[[133 149 150 123]
 [109 111 141 147]
 [132 149 146 118]
 [142 116 116 109]
 [109 111 126 150]
 [147 134 115 101]
 [118 101 115 142]]
->
[[123 133 149 150]
 [147 109 111 141]
 [118 132 149 146]
 [109 142 116 116]
 [150 109 111 126]
 [101 147 134 115]
 [142 118 101 115]]

[[117 137 119 152 156 140 142 136 118 101 134 143 120 129 126]
 [116 140 115 142 136 131 124 106 102 129 133 128 122 128 124]
 [132 109 148 121 106 129 125 106 122 103 122 140 127 129 128]
 [151 122 141 137 121 140 140 128 130 111 118 135 131 110 123]]
->
[[126 117 137 119 152 156 140 142 136 118 101 134 143 120 129]
 [124 116 140 115 142 136 131 124 106 102 129 133 128 122 128]
 [128 132 109 148 121 106 129 125 106 122 103 122 140 127 129]
 [123 151 122 141 137 121 140 140 128 130 111 118 135 131 110]]

[[125 134]
 [130  99]
 [130 127]]
->
[[134 125]
 [ 99 130]
 [127 130]]

[[133 125 107 136 152 122 119 132 131 138 138]
 [142 131 140 137 123 132 131 117 126 120 130]
 [134 126 103 136 154 120 120 131 131 137 137]]
->
[[138 133 125 107 136 152 122 119 132 131 138]
 [130 142 131 140 137 123 132 131 117 126 120]
 [137 134 126 103 136 154 120 120 131 131 137]]

[[119 136]
 [122 122]
 [104 129]
 [141 120]
 [127 125]
 [125 121]
 [126 150]
 [115 122]
 [126 111]
 [140 131]
 [123 130]]
->
[[136 119]
 [122 122]
 [129 104]
 [120 141]
 [125 127]
 [121 125]
 [150 126]
 [122 115]
 [111 126]
 [131 140]
 [130 123]]

[[116 103 156 135 139 154 108 142]
 [145 129 113 128 152 139 131 121]
 [147 109 101 111 114 154 126 146]
 [154 123 130 145 115 101 106 151]
 [121 126 102 136 150 104 114 114]
 [144 122 103 107 140 123 144 103]
 [150 154 145 118 105 114 143 129]
 [147 133 148 118 135 148 130 108]]
->
[[142 116 103 156 135 139 154 108]
 [121 145 129 113 128 152 139 131]
 [146 147 109 101 111 114 154 126]
 [151 154 123 130 145 115 101 106]
 [114 121 126 102 136 150 104 114]
 [103 144 122 103 107 140 123 144]
 [129 150 154 145 118 105 114 143]
 [108 147 133 148 118 135 148 130]]

[[133 128 150 127 125 129 135 126 110 128 124 128 111 119 140 131]
 [123 133 112 130 127 129 123 132 144 129 130 129 143 135 118 125]
 [133 130 127 137 128 107 129 132 131 109 141 110 131 127 128 113]
 [124 133 128 125 121 142 129 130 126 140 117 140 127 127 127 136]]
->
[[131 133 128 150 127 125 129 135 126 110 128 124 128 111 119 140]
 [125 123 133 112 130 127 129 123 132 144 129 130 129 143 135 118]
 [113 133 130 127 137 128 107 129 132 131 109 141 110 131 127 128]
 [136 124 133 128 125 121 142 129 130 126 140 117 140 127 127 127]]

[[154 120]
 [152 122]
 [154 130]]
->
[[120 154]
 [122 152]
 [130 154]]

[[137 117 140 108 139 139 128 132 126 121 134 125 140 135 136 134]
 [144 135 131 117 143 122 130 136 124 111 132 122 146 150 115 135]]
->
[[134 137 117 140 108 139 139 128 132 126 121 134 125 140 135 136]
 [135 144 135 131 117 143 122 130 136 124 111 132 122 146 150 115]]
---
[[123 122 127 130 132]
 [114  99 124 137 146]
 [134 148 133 125 115]]
->
[[ 99 124]
 [148 133]]

[[139 139 116 133 117]
 [137 150 128 128 123]
 [117 126 151 135 129]
 [136 130 119 113 139]]
->
[[150 128]
 [126 151]]

[[129 132 133 122 122]
 [132 140 127 131 108]
 [129 120 134 113 104]
 [126 130 130 131 121]
 [133 127 130 131 131]]
->
[[140 127]
 [120 134]]

[[133 126 134 137]
 [103 123 135 141]
 [152 103 100 145]]
->
[[123 135]
 [103 100]]

[[134 158 104]
 [130 112 143]
 [137 127 128]
 [132 133 127]]
->
[[112 143]
 [127 128]]

[[102 107 109 146]
 [150 141 148 107]
 [154 111 116 146]
 [117 134 144 106]]
->
[[141 148]
 [111 116]]

[[142 131 133 138 108]
 [127 137 129 135 107]
 [129 128 123 129 124]
 [116 132 126 128 150]
 [146 132 136 136 106]]
->
[[137 129]
 [128 123]]
---
[[112 104]
 [152 152]]
->
[112 152]

[[113 115 152 113 151]
 [146 143 112 141 119]
 [148 148 104 105 117]
 [123 122 143 141 144]
 [103 106 132 129 108]]
->
[113 143 104 141 108]

[[124 114 143 102]
 [120 126 101 134]
 [124 130 114 124]]
->
[124 126 114]

[[115 119 114 125]
 [128 129 127 125]
 [137 154 130 124]]
->
[115 129 130]

[[100 153  99]
 [155 152 102]
 [102 102 155]]
->
[100 152 155]

[[123 116 115]
 [153 130 103]]
->
[123 130]
